Named moves, each a turn or a mirror, and the order they were made in; the first pair answered
T:
[15,-351,278,-130,-352,4,-80,206,-86,161,453,-198,-110,7,-11,416,-84,132,152,-322,155,57,318,-24,-7,19] => [33,-430,255,-128,-346,13,-118,153,-110,120,415,-156,-152,-19,0,416,-138,116,129,-361,58,76,306,8,26,67]
[229,-213,136,126,116,-181,119,-206,301,-192,87,-15,-18,-59,-197,-41,-111,230,-162,-72,30,-263,-325,125,55,-141] => [185,-81,176,118,114,-205,192,-102,371,-125,160,-98,103,6,-204,-60,-54,254,-146,-13,187,-240,-269,69,64,-201]
[-44,405,-258,155,224,-88,-138,142,86,66,-328,136,145,62,-105,-237,422,-129,-162,429,-150,-178,47,135,114,160] => [-46,280,-323,186,208,-108,-202,61,20,-12,-363,171,4,26,-84,-244,360,-111,-186,379,-303,-175,18,206,94,258]
Z:
[130,-319,-44,60,-181,279,-161,137,33,130,103,79,-33,-111,-165,334,158,11,-157,-15,-65,-178,436,35,-94,67] => [89,-254,-15,-3,-201,357,-42,290,78,129,141,64,-69,-162,-131,313,159,112,-123,-8,116,-76,423,79,-76,-32]
[68,372,-73,138,-62,-177,100,141,93,17,21,-100,290,-37,-133,32,123,-183,221,135,373,97,-9,-273,-70,-116] => [169,210,-101,237,-40,-328,-151,-82,-15,42,-62,4,311,116,-199,87,150,-307,73,144,-15,-22,-33,-310,-79,150]
[196,-187,-91,141,126,-82,-154,-92,-129,-77,-214,190,-207,72,44,-21,-74,-69,-215,100,-511,60,-18,152,80,290] => [15,39,26,27,167,216,236,280,-6,-170,-116,226,-232,-173,147,-113,-159,234,-241,102,-56,289,8,283,188,-50]
[-56,-225,-180,-122,-141,121,-60,-211,31,-354,-119,71,-362,-124,117,58,-314,-69,86,-164,-148,-73,-72,162,-24,-29] => [-89,-202,-176,-133,-156,141,0,-182,35,-378,-104,90,-388,-162,115,38,-337,-24,71,-153,-107,-37,-48,172,1,-27]
Y:
[156,122,28,232,287,-100,4,-113,148,-26,-290,240,170,27,-187,-212,206,-31,-186,197,-336,-54,-149,-52,67,160] => [80,91,221,-7,177,271,92,216,91,-68,-68,273,52,-138,-88,-6,33,377,-346,57,83,97,41,253,153,-80]
[-42,167,72,59,-6,187,258,275,252,-130,-19,240,-13,-159,44,0,19,335,-89,156,190,41,-74,157,116,-206] => [-31,-87,-56,20,-192,89,112,-35,84,-333,-78,123,-372,-241,178,-61,-215,94,218,-83,-22,-48,-125,179,18,-98]
[57,-15,134,118,227,-109,-350,-72,396,479,56,153,451,96,-49,208,269,43,-217,327,120,-118,382,-13,-123,161] => [-57,-242,173,-214,-18,222,-342,17,180,246,215,122,-20,-153,141,438,-58,299,-144,-22,369,-9,521,320,-121,-18]
[-3,-105,88,-136,-120,120,-228,139,-168,270,401,-124,96,141,-53,515,-4,155,-30,-209,247,42,229,110,-78,-11] => [15,-255,-74,-110,-202,-86,-350,-206,-227,165,240,-207,-51,150,25,373,-76,-176,221,-285,-48,-146,139,-19,-160,145]

Each pair is 2 to 4 moves apart.
[118,-149,-220,81,-21,-76,94,-123,-97,-123,-214,154,-381,7,-2,-27,-142,139,-61,8,-118,86,104,56,-193,162] => [84,145,-126,-27,-72,-79,180,136,42,196,16,-59,6,193,-76,104,71,198,11,92,328,138,249,-59,-224,-12]  T Z Y
[160,-221,-34,252,-112,-178,-700,-447,-54,94,66,187,25,32,-251,400,69,-108,-39,-87,-606,-323,4,-199,-45,437] => [46,34,131,-63,-373,53,-568,-26,18,399,558,-228,226,113,-218,706,160,85,195,-186,220,-214,280,-216,-148,53]  T Y Z
[170,-105,30,128,150,-271,-357,-187,-143,65,-96,148,249,240,-182,85,136,-163,-382,117,-540,-196,-82,-91,-104,443] => [141,-72,124,123,255,-67,-212,14,-133,-34,-107,363,183,60,-196,52,71,132,-671,178,-486,-37,-100,59,58,344]  T Z T
[-8,-50,38,48,178,136,141,72,-36,-70,-170,300,-77,-184,-9,-91,-85,210,-224,44,-82,43,-36,98,100,-64] => [-43,194,-21,94,166,-86,161,37,87,129,-114,-26,200,23,-45,-168,148,-108,140,112,95,-47,-39,-201,-34,-109]  Y Y T Z
[-87,-98,238,46,-517,254,326,-17,-117,-356,122,84,-509,33,128,1,-264,259,-6,-401,258,-42,-193,262,19,-23] => [-97,101,378,78,-378,344,441,234,3,-221,180,150,-182,104,-12,49,-87,482,-295,-221,437,42,-158,231,89,-122]  Y Y Y
[-55,-304,123,-125,-63,139,-21,75,-146,-474,-180,478,-315,-73,81,-53,-183,508,-524,-105,-102,263,179,274,272,-201] => [-100,358,16,82,-29,-443,170,78,241,35,-74,-151,413,325,-30,-434,360,-163,230,213,301,155,136,-449,58,-299]  Z Y Z T
[246,-201,145,56,58,-7,-243,145,-85,-87,-14,99,317,41,-289,220,204,180,-344,43,-212,-256,217,-186,143,-20] => [46,-266,88,-87,1,236,62,264,-123,-455,-86,103,-124,-351,-30,14,-158,295,-70,-122,19,-93,121,48,211,-281]  Z T Y Z
[62,-177,-240,25,40,-83,-275,-140,-31,215,-335,139,-98,47,-49,-143,-232,-14,-43,165,-148,-192,-24,93,-216,469] => [44,-214,-209,-131,-169,-15,-340,-101,-94,294,-145,-91,-131,106,-12,56,-263,-26,123,18,117,-190,89,96,-331,359]  T Y Z T
[-154,-338,184,-205,75,221,312,-118,239,365,185,7,32,70,394,20,95,247,102,-310,109,145,-81,99,24,-24] => [-135,-369,144,-221,-16,155,275,-195,212,376,182,-72,12,113,397,33,90,140,222,-360,91,94,-60,48,-33,4]  T Z T
[-176,-360,-128,-355,-365,-293,-268,-87,-95,13,90,-189,-233,177,-174,291,-127,-276,340,-312,186,-166,152,23,-192,102] => [-109,-267,-136,-183,-222,-495,-304,-176,20,141,-34,-204,28,305,-278,151,40,-440,335,-130,30,-245,79,-173,-197,215]  Y Y Y Y
[66,70,90,-344,-402,651,257,251,35,192,452,-227,29,-236,-85,193,16,450,282,-196,710,-61,166,101,141,-243] => [192,303,-137,110,-169,-53,162,-180,258,436,126,-380,553,134,-298,-250,453,-267,559,176,194,-333,-83,-499,51,102]  T Y T
[-1,131,-152,157,175,-256,57,-222,145,-76,-263,-92,-21,-94,52,-313,-67,-242,198,70,92,-92,-242,-397,-105,-36] => [37,-24,-169,139,165,-235,5,-304,53,-183,-308,-26,-194,-154,90,-289,-188,-193,153,-19,-53,-109,-281,-303,-102,11]  Y Y T Y
[-225,138,105,149,-41,239,-16,-214,281,-34,-232,-63,188,222,108,104,259,-147,64,19,2,-35,31,-258,-476,262] => [-276,-6,69,-1,-157,369,13,-232,203,-176,-197,-119,-70,72,251,158,71,-106,161,-156,97,3,20,-122,-504,208]  Z Y Z Y
[-104,-216,-273,-24,-45,-166,-105,-112,-25,-130,-125,-203,-141,43,133,-449,77,-354,336,17,-80,-170,-79,-21,-60,10] => [-46,-351,-217,52,70,-128,-170,-145,-91,-197,-211,47,-192,10,77,-392,35,-169,23,39,-366,-173,-114,118,35,140]  Y Y T Y
[-10,101,158,-6,30,92,-25,136,68,207,110,138,140,123,-129,-69,43,203,-235,111,234,90,51,2,137,-132] => [-58,90,112,-99,-64,169,70,157,56,87,142,40,-32,7,-47,-117,-52,190,-102,21,339,140,47,45,152,-242]  Z T Z T
[-85,-7,2,255,291,-305,204,148,195,-408,-239,32,68,15,-14,-244,117,-78,-94,304,-200,-57,92,-339,-89,21] => [-36,-184,-53,136,56,-419,-86,-66,22,-329,-109,-159,-24,151,30,-46,85,-320,96,95,-248,-196,183,-386,-239,161]  Z Y Z Z
[48,188,31,-54,40,-305,-135,90,157,386,103,-93,340,227,-176,189,260,-96,-6,142,-26,-55,79,-125,-13,61] => [-30,-250,-26,-141,23,5,-121,-20,-79,-143,-101,261,-372,-208,57,149,-242,133,-158,-133,-355,3,-54,291,108,102]  T Z Y
[87,5,-126,83,93,-200,-220,9,12,267,29,-102,288,171,-231,0,224,-162,-68,125,-94,-60,4,-118,-119,148] => [-39,174,-104,-37,39,-116,-11,187,110,240,133,-215,294,54,-157,-109,222,-124,133,122,244,77,22,-98,-95,-79]  Z Z Z
[-27,-44,-3,368,150,-380,7,-91,-8,39,-199,26,183,273,-63,-12,9,-301,-98,381,-234,-170,87,153,62,21] => [-83,-52,-7,394,214,-294,131,-5,61,-103,-271,124,113,148,-63,-149,-78,-165,-203,416,-265,-98,31,239,124,-17]  Z Y Y Y
[-14,-8,-35,373,140,46,284,-198,274,221,302,212,-90,-204,-95,-237,198,234,-428,220,-138,4,-115,-72,211,-259] => [-82,-218,-123,271,-49,120,280,-350,179,-17,254,122,-462,-376,77,-289,-47,146,-126,3,-172,-35,-161,4,165,-252]  Y Y Z
[175,-304,7,-235,-83,69,-365,-124,-214,150,291,-276,-9,125,-103,436,-99,-36,-40,-152,-63,-88,151,38,-152,137] => [174,-257,-25,-216,-111,-27,-356,-176,-183,203,283,-343,67,191,-120,380,-18,-168,72,-146,-46,-120,102,-74,-180,153]  T Y T
[-230,-239,-57,-234,-299,84,66,98,-125,-239,235,-285,-568,-320,271,-300,-289,-80,357,-184,217,-2,62,98,53,-18] => [-4,226,-35,184,60,-389,-25,82,163,297,113,-277,345,187,-160,-398,359,-327,88,371,-71,-149,4,-344,50,241]  T Y Y Z
[40,139,3,-28,-57,90,155,62,34,-51,68,89,-99,-35,-19,-107,-74,-63,111,0,90,34,20,107,60,-142] => [109,144,32,-54,-60,86,53,82,17,95,134,112,17,42,-98,48,20,-11,-66,41,79,42,101,121,57,-101]  Z Y Z Y
[103,-241,161,-80,-161,118,-379,-147,-225,103,259,-69,-38,153,24,515,49,170,-290,-107,-148,-103,187,22,-221,148] => [-116,86,248,-208,-104,365,81,219,-29,30,335,-171,-47,-93,143,295,-9,360,-112,-44,439,135,151,90,-112,-231]  Y Z Z
[149,326,112,200,122,139,-13,305,92,342,97,-22,603,262,-288,107,358,260,-162,348,320,149,163,-236,228,-15] => [270,-163,-163,421,134,-161,-372,-350,-110,15,-289,135,161,259,-248,-51,118,-148,-64,200,-560,-129,-70,-258,140,460]  Y Y Y T
[153,-121,307,213,101,213,264,60,-106,83,50,247,212,-82,-63,11,-12,316,-646,71,-141,130,52,175,231,217] => [160,37,219,324,155,47,263,59,34,204,16,160,468,62,-137,-110,157,161,-510,197,-131,57,7,-24,217,237]  Y Y Y T
[115,-219,-54,-330,-131,199,-112,128,-107,-153,102,-116,66,-90,142,260,110,150,-423,27,-111,215,59,152,69,-150] => [135,-360,-197,-182,-87,17,-194,-164,-143,-227,-105,-116,-3,-72,131,78,57,-65,-313,15,-437,88,-46,9,54,36]  Z Y Z
[-143,82,200,98,-282,28,-124,-27,-143,421,314,-126,347,75,-202,65,211,-169,-33,307,55,-217,-141,35,37,-178] => [-121,-42,293,6,-292,228,-164,47,-257,317,308,38,196,-10,-209,200,98,79,-254,234,81,-156,-73,216,116,-227]  T Y Y T
[17,-255,27,-197,-123,278,-140,94,-255,-29,226,8,-251,24,-80,445,-216,120,-111,-313,133,-199,276,228,-190,243] => [20,-236,5,-188,-185,232,-182,30,-225,-29,243,-70,-261,55,-53,441,-199,12,3,-340,159,-209,292,182,-260,264]  Z Z Z
[79,-233,44,-348,-155,-50,-453,-78,17,112,260,43,-415,137,-228,380,-125,-102,-188,-306,14,-341,-62,-41,-284,344] => [178,10,91,-49,196,-190,-353,31,222,211,57,320,-28,209,-428,158,139,-42,-519,74,-243,-276,-161,-150,-128,432]  Z Y Y
[106,-298,-28,-96,61,288,-112,-216,-179,-32,-123,402,-155,177,-97,241,-73,119,-222,-297,-99,323,-24,29,86,274] => [127,-139,51,-208,-50,290,-101,-37,-141,230,142,154,92,312,-129,419,85,88,-82,-284,314,317,118,-77,34,148]  T Z Z Y
[-141,308,-153,109,49,-23,21,-285,-12,-204,-107,-179,-304,-21,107,-347,63,-185,279,-277,-257,112,-124,-335,-29,-32] => [-160,596,40,112,183,116,217,74,154,-34,10,-70,57,-17,-7,-300,238,131,-48,-60,34,248,-57,-287,75,-211]  Z Y Z
[26,170,17,-190,247,-272,-279,-192,2,48,-202,-268,239,-30,265,-109,216,-30,224,97,-227,-66,260,-168,133,418] => [-22,68,31,-365,45,-187,-279,-201,-87,-16,-66,-393,60,-88,377,-24,83,-28,391,-114,-48,-61,335,-97,81,316]  Y Z Y Y
